One vector is turned by the same rotation once a tick. Each row is the vector after some number of ticks, and that number follows the row.
The counts run from 0 to 404.
[  4   4  -2  13  11  10  -2  -6  -3  14 -18   0  -9   9 -15   6   0  -5
  -2   9  18   1   7   0  13   2  30  20 -20 -12   4  11   5   4   1   4
  -2]
331
[-15  -3   0   4 -10  -6   9   2   9  -3 -21 -13  -6   4   6  12 -17  -3
   0  -3  14  -8  19  -4   4   7  14  20   6 -11   9  26  -4 -15  -6  11
   4]
153
[  7  -3   7  15   3  14   4   7   6  -8  -7   2   4  -5 -10  22  -7   3
   1   5  24 -22  -2   1  17  -5   6  19 -12  -8  -1  -8  10 -10  15   5
 -14]
345
[ 17   5   0  18  20  -7  -9   4  10   2 -11  -8  -1   4  -6   7  -6  -7
  -3  -2  -7   2  -4 -10  21  19   7   3 -11 -12 -19   1   9  -2  -8  16
   0]
386
[  1  -1 -13  13   1  -1  16   4  -4  -9 -11 -14   6  14   6   6  -1   9
   5  -9  23  -5  15  -4  19  16 -12   6   2   9  -9  10   0  -7 -17   8
  14]
364
[ -1  -9  -8   7  -9  -3  -9  16   4   9  -4  12  -6   3   2  11   3   5
   2 -10   2  -8  -8 -13  16   7  19  12  23 -15 -19  -1  -2   7  -6   8
 -27]
286
[ 23   0  -4  17   8  -9 -27  14   1   6  -6   0  -2   3   4  12   3 -15
   0   1  -2   2  -9   1  12  -4  -4  11 -21 -17  -9   0  -4  -5  15   5
  -8]
227
[ 13  -6 -20  19   3 -10 -30   7  -6  -5  -8   8  -1   0  -5  20  10  13
  17  -1  15   1 -10   7   9   1   0   5  -7   2   7  12   4  -8   8  -3
   3]
241
[ 20  -7 -15  13  -8 -11 -18  11   7   7  -8   1   2   5  16  10  -1  18
   1  -5   5  -6 -10  -2   2  -6  -1  24  -1 -22  11  10  -1  -9   1  12
 -13]
62
[ 11   2  -7  13   4   5  -3   4 -11   2 -17  10  10   5  -8  10   4 -17
 -13   4  31   3  13   5   5  11  -8  19 -14 -13   1  -2  -8  12   9   9
 -12]
172
[ 20   4  -4  12  14  14  -9  16  -1   2 -11 -21  -5   2  25   2  -9   1
   8 -18  12   5  -3  10   8   0   6   6  -2  -1 -17   2 -19 -13   2   4
  -4]
39
[-13  -2  -4   4  -7  11  -1   3 -11  19  -4   3  -6   4   9  12  15 -10
  24   0   9  -7  14  -3  30   0   7   9  13  -5 -14   2  -6  -3   5  -3
   7]
299
[ 22  -3   0  10  -7  -9 -10   7  -1   1 -13   0  10  -1  19  12  -4   7
   4  -3   6 -10 -10   3   6  -9 -14  25   2 -25  14   2  -4 -11   3  14
  -9]
63
[ -9  -3  -4  17  -3   8 -13  16  -1  -2  -9 -13 -20   6   1  -2 -18 -10
  -3  -8  10   5   4   4   3  -2  31  18  -2  -2  -6  15  -9  -8   2   7
  -7]
317
[ 14   7 -14  -3  -3   7  -3   7  -7  19 -11  -1  -9   5   3   6  -9  -5
 -16  -1  23   9   7   4   6   4  13  25  -4 -20   0  13 -11  -1   4  11
   2]
327
[-12   4 -17  15  -3  11 -14   8 -26  -1  -1  -1  -8   4   4   8   2  -9
  21  -9  13   0  11   9   6  -1   5  12   8   1  -3  15 -21   0   1   4
  -4]
303
[ -8   0 -12  10  -1  -6  -9  11  -9  -5  -2   9  -4  -1  -1  29   2   1
  11  -5  -3 -17  -3  -6  14  -6   8   3  14  -9 -14  15 -12 -11  12   6
 -20]
124
[ 10   1 -17  15   4  11  -6  21  -9  -7  -1 -10   4   8 -14   8  -6   0
   3   0  33   3   7   3  12   4 -17  14  -8  11 -14   6  -6   4  10   4
   5]
358
[  4  -9   2   6 -18 -10 -15  12  -3  -1 -27 -10   0  12   4 -11  -3 -14
   2 -11  17  15  -1   3  15   7   7  13   5  -1  -5   5   6  14 -19  -4
   2]
262
[  7   1   2   3  -7 -14 -18   0   5   3 -19  -2   8   2 -18   5  13 -28
   8 -11  18   9   2   0  12  -2   4  14  -6  -6 -10  11   1   6  -6 -19
   6]
267
[  6  -5 -10  26  17   8  -3  12  -2  -6 -10 -14  -3  11   0  -3   2  -2
   9  -8  15   8   3   2  20  14  10  -4 -10  15 -25   1  -3  -3  -6  -1
   0]
200
[ -9   0  13  13  -3  15   2   2  -3  -4 -13 -10 -13  -3  15   2 -15 -16
   4 -11  10  -5   4   9  13  -1  30  13   5  -7   1   3   1 -20  -6   7
   0]
315
[ 11  -2   5  23  10   0 -17  11   8   3 -10 -16  -3   2   9  -8  -1 -28
   8  -4   2  13   5   5  11   8   4   9 -21  -7 -10   3  -7 -11   0  -2
   9]
42
[  2  -5   4  25  14  12   2   8  -5 -13 -11 -21   2   8   5  -5  -5 -14
  12  -5  12   2  10   3  23  14  -2   3  -9  12 -20  -5  -2  -2  -5   3
   3]
199
[ 23   3 -17   2  14 -10  -8   9   0  12 -14  -6   3   9  10  19   6   2
  -1  -6  -4  -2   1  -4  19   6 -10  -1  -8 -12 -24  14 -15   1   5   8
  -2]
389
[  7   7   6   4   2  13   7  -8 -16   8 -28  -6   3   2   5   7  -3 -21
  -5   4  18   3  10  10  15  -4  11  18 -15 -18   5   8 -10  -3   8   7
   1]
329
[ -3 -13  12  19 -16 -12 -23  11   5 -19 -21 -17   1  -3  -3   1  -8 -12
  16  -2  11  -2  -5   1  13  -4  -1  11  -1   7   0   4   9  -8   2 -10
   2]
253
[ -2  -3  10  12   5   7  -2   2  12  -2 -29  -9  -9   3  -6  11 -17  -5
  -7  -1  18  -6   1   0  10   0  33  14 -11  -4  -6   6   3  -4   7   1
 -13]
160
[ -8 -12 -16  26   2  -9   6   3   4   0  -9   9   7  16 -10  15  12   3
  -4  10  19  -6  19  -8   9  17  -3  14  -9  -5  -1  10  -2   6   2   6
 -12]
177
[ -8   3  11   1  -8  17   1   5   0   5  -6 -15 -11  -4  15  10 -17 -12
  11 -15   9 -12   7   5  10  -6  17  21   8 -12  -3   5  -5 -23  -1   6
   5]
314
[ 24  -1 -17   7  -2 -10 -17  11  -7  11 -12   0   2   4  19  11   0  13
   7   6   5   3  -4  -1  17   5 -17  11   3 -15   1  10  -5   0   5  17
   5]
233
[ -2 -11   0  19   1   0  -1  14  14  -7   3 -13   4   1  19  10   2 -16
   9 -15   5  -5  12   7   7   5 -11   7  -4  -3 -14   2 -15 -29   3  -2
   3]
33
[ 12  -3   8  15   5 -10  -8   4   8   5 -12  -2   0   9  25   6  -2 -12
  -4 -15  -9  -7  -4   4  13   4   6  11 -12 -22  -1  -7  11 -16 -11  12
  -6]
221
[ 15  -3  -7  14   1   0 -27   0 -11  14 -14  10  -2  10  13  10  15  -3
  16   2  12   2  -5   8  22  -3  -1  10 -13  -8   9  -9  12   3   7   0
   6]
236
[  3 -16  -3  10 -14   3   2  23   0   0  -2   5   5  12   8  12   3 -12
 -13  -2  29  -8  10   5  15   2 -10  14 -11  -5  -6 -14   8  -6  13   4
  -1]
352
[  8  -1   1   8   6   9  -2   0  -6   9 -17  -1  10   8 -13  14   6 -14
  -1   8  26  -5  16   3  12  -2  -7  19 -21  -9  -5   3  -9  13  18  -1
 -11]
173
[ -6   0   2  21  13   4   3  -5  -2 -12 -12 -18   5  18  -2   7  -1  -9
  12 -21  16 -14   7   4  14   4   7   3 -16  15  -9   1   9  -7 -18  -2
  -4]
370
[  1 -10  -8  25   2  11   2  16 -13 -13 -12   1  -1  13  -2   0  -3  -2
  -7   1  27   3   2   6  18  17   2   5  -6  11  -9  -8  11   6  -2   9
  -5]
356
[  2 -13  -8  16  -4   4   8  21   6  -8   2 -13   2   8   9   2  -9   7
   1  -7  16  -7   8  -5  13  18 -16  14  11   1 -17   0  -6  -7  -4  15
  -2]
193
[-12  -5  -7   8 -13   4  -3   9 -13  13  -2   7   0   0   7  11  15 -23
  19   1   8  -4  17  -3  26   2  -7  12  11 -14 -15   3 -12  -7   4  -2
   6]
298
